Each named move below is a turn or a mirror, shown by a few rows before and after it. Which moves, in which order, take the first row of each later pair to the second? The first pair is answered.
nupuf (before -> after):
[  3  -8  -6  -4   8  -7 -11  -9]  ->  [  1 -12  -7  -3   7  -6  -6  -9]
[  9   5  13   8  -5   9  15 -19]  ->  [ 12  18  16   6  -1   5  -2 -14]
[10 12  4 -4  5  2 -3  1]  ->  [ 8 -2 -1 -1  2  6 15 -4]
[ -1  14   5 -18  -2  20   0  11]  ->  [ -4   3   2 -15  -5  22  17   5]
poge (before -> after):
[ 19  10  11   0   7 -11  -3 -10]  ->  [ 20   8   9   0   7 -13   2 -11]
[  7  17   4 -15  -2  13 -16   9]  ->  [ 3 -4 -3 -7  0  3 30 -9]
[18 14 -2  8 11  5  4 -7]  ->  [19 14 -1  8 11  5  5 -8]
feni (before -> after):
[ 13 -14  -5  -3  21  -2  22   6]  ->  [  6 -14   9  -1  15   0  30   1]
[  3 -14 -15   8   4  -1   7  -2]  ->  [  6 -11 -10   8   7   1  14  -5]
[ -1  -2  -3  24  25  -1 -25  -2]  ->  [  9   2  -2  22  30   0 -20  -5]
Bir (before -> after):
[ 17  -5   0  11  -8  20  14 -15]  ->  [ 18  -3 -26 -10  -2   3  12  -2]
[  7  -6 -35  -6  11   0  38  -5]  ->  [ 33  16  -3  17  29  12   6 -18]
[ 20  11  -6   8  11   8  -1 -24]  ->  [  1  -5 -15   0  -4   7  23 -22]
Now pairs of rows:
(two moves a pair)
[ -3  -5 -17  -4   0 -11 -14  10]  ->  [  3  -5   1  15  -2   5 -23  -1] => Bir, feni
[-23 -13 -10   8   6  -8  -7 -10]  ->  [-16 -13 -12  13  12  -8  -6 -13] => Bir, nupuf
[ -9 -29 -15  19  17 -17  16 -10]  ->  [ 11 -14  -8  23  33 -15   1 -13] => feni, Bir
[-22 -21 -17  -3 -22   9  -6  10]  ->  [-18 -17   3  14 -22  22 -12  -3] => Bir, Bir
[ 11 -15 -18  -6   3  -5  -6   7]  ->  [20 -9  4  3  3 13  7 -7] => feni, Bir
[ -4 -14  -9  -6  -1  -1   9  -2]  ->  [  9 -11  -6   3   8   2   5  -9] => Bir, nupuf
[-15 -23 -33 -12 -12  -9   3  10]  ->  [ 24  12   9  16  13   8 -33 -10] => Bir, feni
[  6   2 -14  -5  20 -10 -21   3]  ->  [ -4 -11  11   7   0  17  18 -19] => feni, Bir
[-10   7  -3  -4   5 -17  -8   6]  ->  [  3   6   6  10  14 -10 -10  -4] => nupuf, Bir
[ -1 -11 -32   2  -9  13   0  17]  ->  [ 15   1 -11   4  -3  25  25   2] => feni, feni
[  0 -17 -11  15  -3   3  -9 -10]  ->  [ -9 -17 -13   9 -11   1  -8  -6] => nupuf, Bir
[  4  -6  24  22  -1  12  10 -20]  ->  [-18 -20   2  23  -9  -3 -20  -1] => feni, feni
[  3  16   3  -9  10 -25  -6   9]  ->  [-23  -3  15  11 -10 -12 -11   2] => Bir, feni
[  3  -4  -3 -11  -5  -1  15  -4]  ->  [ 9 10 13 -3  0 -2  3 -8] => Bir, feni
[23 13  8 -3 -7 11 -3 -1]  ->  [ 10   5  -1 -12 -22  14   0   8] => Bir, poge
[  0  -1  -1  -2  -8  -2 -22  12]  ->  [ 17   0  -2   8  12 -13  -9  -1] => poge, Bir
[  3   4  -9 -16  -1   5 -29  10]  ->  [ -1 -13 -16 -13 -10  15 -16   8] => nupuf, poge
[ 14  -5 -14 -10  -2   5 -32  17]  ->  [ 12 -24 -21  -6 -12  16 -14  12] => nupuf, poge
[ 15 -10  12  -5   5   9   2 -12]  ->  [20 -4  6 -9 11  4 -3 -8] => Bir, Bir
[  1  18   0 -18  -1  -6  13  -5]  ->  [  1  12  11  -7  -4   4  17 -13] => Bir, nupuf
[ 30  21 -11 -32  10  13  11  -2]  ->  [ 17   9 -17 -36  -1  13  25   0] => Bir, Bir
[ -1 -22  -8   5  -7   8  38  -7]  ->  [ -2 -21  -8   2 -22  31  10   7] => poge, nupuf
[-11  -9  -7 -28 -17  -2  16   6]  ->  [ -9  -4  -5 -26  -8 -13  20   4] => nupuf, poge
[  8   7   8   5  16 -14  14 -11]  ->  [  4 -10   1   6   6  -1  25 -13] => poge, nupuf
[-12 -22  -4   5  -7  -8   3  -2]  ->  [  8 -19 -18   1   5  -4   6   1] => feni, feni
[ 19  12  24  18  22  -9   4 -22]  ->  [ 24  16   0   0  31 -27   0  -8] => Bir, Bir
[ -1   3  -7   2  -2   0 -14   6]  ->  [  6   0 -10   5   5   2 -10   2] => nupuf, Bir
[-26  -2   0 -12 -12  -4  22  -8]  ->  [  2  13  -5  -8  19 -23  17 -12] => Bir, poge
[  8  -6 -14   2  10  -1 -16   0]  ->  [  8 -12  -7  10   7   8  -7 -10] => nupuf, Bir
[-10  -5  24   0 -18   7  17 -17]  ->  [-23  -2  17  -3 -21  -7 -19   0] => feni, nupuf
[  0  -2   7  -4  -1   6  17 -10]  ->  [  4   7   6 -11   5  -5  13  -7] => Bir, feni
[ 28   0 -21  -8   8   7   5  14]  ->  [30 15  5 -6  5 18  6  8] => feni, poge
[-15   9  14  -9 -14  -2  34 -15]  ->  [-20  23   6 -26 -23   4   1   7] => poge, Bir
[-20  10   3  -6  -2 -22  -8   8]  ->  [-22  -6  12  11 -10  -8  14  -9] => Bir, nupuf
[-22   6   3  -5  -2 -18  -5   4]  ->  [-15  -9 -16  -6   1 -15   8   4] => feni, nupuf
[-8 -6  1 -2 -5 -2 18 -1]  ->  [ 5 -4 -7 -1  7 -6 17 -4] => Bir, nupuf
[ 14  12   5   4  21 -13  27 -18]  ->  [ -5   4  11   4   5  -6  39 -20] => nupuf, Bir
[ -8 -33 -38  -5 -16  15  22   9]  ->  [ 30  25 -16 -21  10  13 -27  21] => nupuf, feni
[-47   5   4  -6 -17 -13 -21   9]  ->  [-46  11   7  -6  -9 -25 -18   7] => poge, nupuf
[ -4  -4 -21  -4  -2  -8 -25  20]  ->  [-10 -23   6  27  -8   5   9 -13] => Bir, poge
[ 41  18  -3   7  17  13   5 -15]  ->  [-11  14  36  21 -15   5   4 -22] => feni, feni
[  6   0  -8   0  10   6  20 -14]  ->  [ 0 20 13  0  9  0 -9 -7] => feni, nupuf
[ 20  -3 -19   5  15   7 -11   4]  ->  [ 17  -6 -20   7  10  10  -8   4] => nupuf, poge
[-14  -6   8  20  -7 -18  13 -14]  ->  [ -4   3  15  25   0 -17   1 -16] => Bir, Bir
[ -1 -12 -10  -5   3   8  -1   2]  ->  [  4 -11  -5   2   6  11  -5  -2] => Bir, nupuf
[ 20   4 -17  -1  22 -26  -9   0]  ->  [ 19  -6  -7   3  16 -17  26 -17] => nupuf, feni
[-12  24  16   2   9 -24 -16  -2]  ->  [-16  20   3  -8   7 -32  -9   5] => Bir, Bir
[ -3  15  26  -8  11   0  20 -10]  ->  [ -5  24  14 -24   9  -3   0  10] => Bir, poge
[  8 -13  -3  33  33  -7   4  -5]  ->  [-24 -32  -3  25  -1   7  18   1] => poge, Bir
[  7 -15  -1  26  -2  37  16 -14]  ->  [ 10 -11   1  27  13  15  31 -24] => nupuf, poge
[ -4  11   3  11  -8  10 -22  -2]  ->  [-10 -11 -13  14 -13  12  -1  -6] => nupuf, feni
[  5  -7   2  -7 -14  28  22  -4]  ->  [ 22  15   4 -18   2  16  18  -1] => Bir, feni
[ 17   7 -10  -8  -6  28   9  -2]  ->  [  8   7  -7 -12 -14  28  11  -2] => nupuf, Bir
[ 14   6  -5   8  16 -21  -2 -11]  ->  [-12 -13   3  18  -5 -15   7 -17] => Bir, feni
[  3  -3 -11   5  11  -6  12   1]  ->  [11 11 -1  0 11  4 -4  5] => poge, feni
[ -8 -14 -10  12   6  -4  10 -14]  ->  [ -5  -4  -4  10  16 -15   4 -12] => nupuf, poge
[ -1   4  -4  -3  -1  -6 -22  11]  ->  [20 13  1 -5  8  3 -6  3] => feni, feni
[  8  -9 -20   6  -1  -6  10 -21]  ->  [ 18   5 -14   8   8  -7  -9 -19] => Bir, nupuf
[ -4  12   5  -7  -1  16 -28  11]  ->  [ 16   5 -20 -10  17   6 -16  11] => nupuf, Bir
[-33  -8  -2  -8 -20 -14  22  -4]  ->  [  8  21   7  10  14 -10 -34  -3] => feni, Bir
[ -1 -19  16  26  -9  30  20 -27]  ->  [-36 -20 -16 -16 -28   2  20   9] => nupuf, Bir
[ -9 -17 -24  -5 -12  -7   7  -5]  ->  [ 11 -16 -15  14   2   2   6 -20] => Bir, nupuf
[ -7 -25 -20 -14 -18  30  19   4]  ->  [  2 -17   6   6 -17  44   7  -9] => Bir, Bir
[ 14  21 -11 -13  14 -14  31 -15]  ->  [  0  34  14  -9   8 -17  24 -17] => nupuf, feni
[-14 -24  -2  34   1  -8  -6 -21]  ->  [-14 -26  -2  32  -6   1 -15 -18] => poge, nupuf
[ -4 -15 -10   8   3  -4  -4   6]  ->  [ -5 -18  -6  13   1   0  -4   2] => Bir, Bir
[ 40  11   6   5  -5  37 -12  -7]  ->  [ 13  -2 -16 -19 -28  36  -6  15] => Bir, poge
[-12 -21   4   0  -9  -7   7   6]  ->  [  6 -13  -2   2  12 -19   6   1] => Bir, poge
[ 23 -12   5  12  10   6  11 -10]  ->  [ 29 -10  -2   7  16   0   7  -5] => Bir, Bir
[-10   6   8  -7   1  24 -30  -5]  ->  [  1  -2 -29 -19  15   6 -16   3] => nupuf, Bir
[ 16  -8 -16  -2   3   7   9   0]  ->  [  4  -7   6   7 -11  21   7  -6] => nupuf, Bir
[ 27  14  12  -2  14   5  38 -20]  ->  [  1  19  -9 -25  11 -32  28   5] => feni, Bir
[ 24   1 -25 -15  19   8 -18   6]  ->  [  6 -13 -34 -24   5   7   4  10] => Bir, Bir
[ 15  -6 -23   8  34 -38  -3   3]  ->  [  9 -25 -32  11  22 -25  16  -3] => poge, nupuf
[  3  -5 -10   6   9   4 -23  10]  ->  [ -2 -10 -18  -1   3   0 -14  13] => Bir, Bir
[12 11 14 -2  4 -2  9 -6]  ->  [ -5   6   3 -11  -3 -15  10   5] => feni, Bir
[  4   3 -23 -18   3   1 -11  17]  ->  [  1  -6  12  14  -8  28   0 -11] => Bir, nupuf
[-14 -18   5   3 -10  -7  24  -7]  ->  [-11   4   6  -4  -1 -18 -24  13] => feni, nupuf
[ -2 -22 -13   8  -5  12   0  -8]  ->  [  4 -17  -6  13  -1  16  -7 -10] => Bir, Bir
[-10  -6  -4   1 -13   3  23  -6]  ->  [17 20  1 -3 11 -6  5 -5] => Bir, feni
[  6  11   4   8  13 -12  10 -12]  ->  [ -9   5   0   3   5 -18  16  -7] => feni, Bir
[ -5  -9   2   8 -17  25  -5  -2]  ->  [  1 -12 -28  -8  -3   0  10   8] => Bir, poge
[-27  -9   4  16 -31   7  -1  -7]  ->  [ 20  19 -27 -11   9 -11 -12   8] => Bir, feni
[ 19   1  -9 -18   2  15  26  -2]  ->  [ 19   2 -11 -19  -5  25  15   4] => poge, nupuf
[  5 -13 -14  13   6  11  11  -6]  ->  [ 13  13   3   8  14   9 -12  -1] => nupuf, feni
[  3   0  -8  11  11  -6 -29   3]  ->  [22 10  5  7 19  4 -9 -7] => feni, feni
[  8  24  13 -12 -10  24  25  -4]  ->  [  2  24  -2 -26 -11  14  25   8] => nupuf, Bir
[-14  24  18   0  -9  -3 -18   9]  ->  [  3  21  -7  -5   1  -4 -26  19] => feni, feni
[ 10   6  -1  -3  -5  20 -13   5]  ->  [ -2  -8  -7  -6 -14  19   9   2] => Bir, poge
[  7  -7   1 -16   4   6  41 -15]  ->  [-14   4  28 -15 -16  14  23 -10] => nupuf, Bir
[ 22  -4 -18  -3  -2  39   2   1]  ->  [ 23   8 -17  -9   1  34 -15   9] => Bir, nupuf
[-25  -2   3 -10 -11   0   8   1]  ->  [ -9  -3 -21 -15  -1  -1  -1   9] => feni, feni
[-13 -15  -5   4 -13  -1   5  -1]  ->  [ -8 -10   9  15  -8   7  -4  -8] => Bir, Bir
[ 11  -7  -9 -11  -3  20 -17   6]  ->  [  7 -11 -12 -14  -7  18 -14   8] => Bir, Bir
[-13  -8  -8  -1 -14   4 -26  11]  ->  [ -8   7  -3  -1   0 -12 -30   9] => poge, nupuf
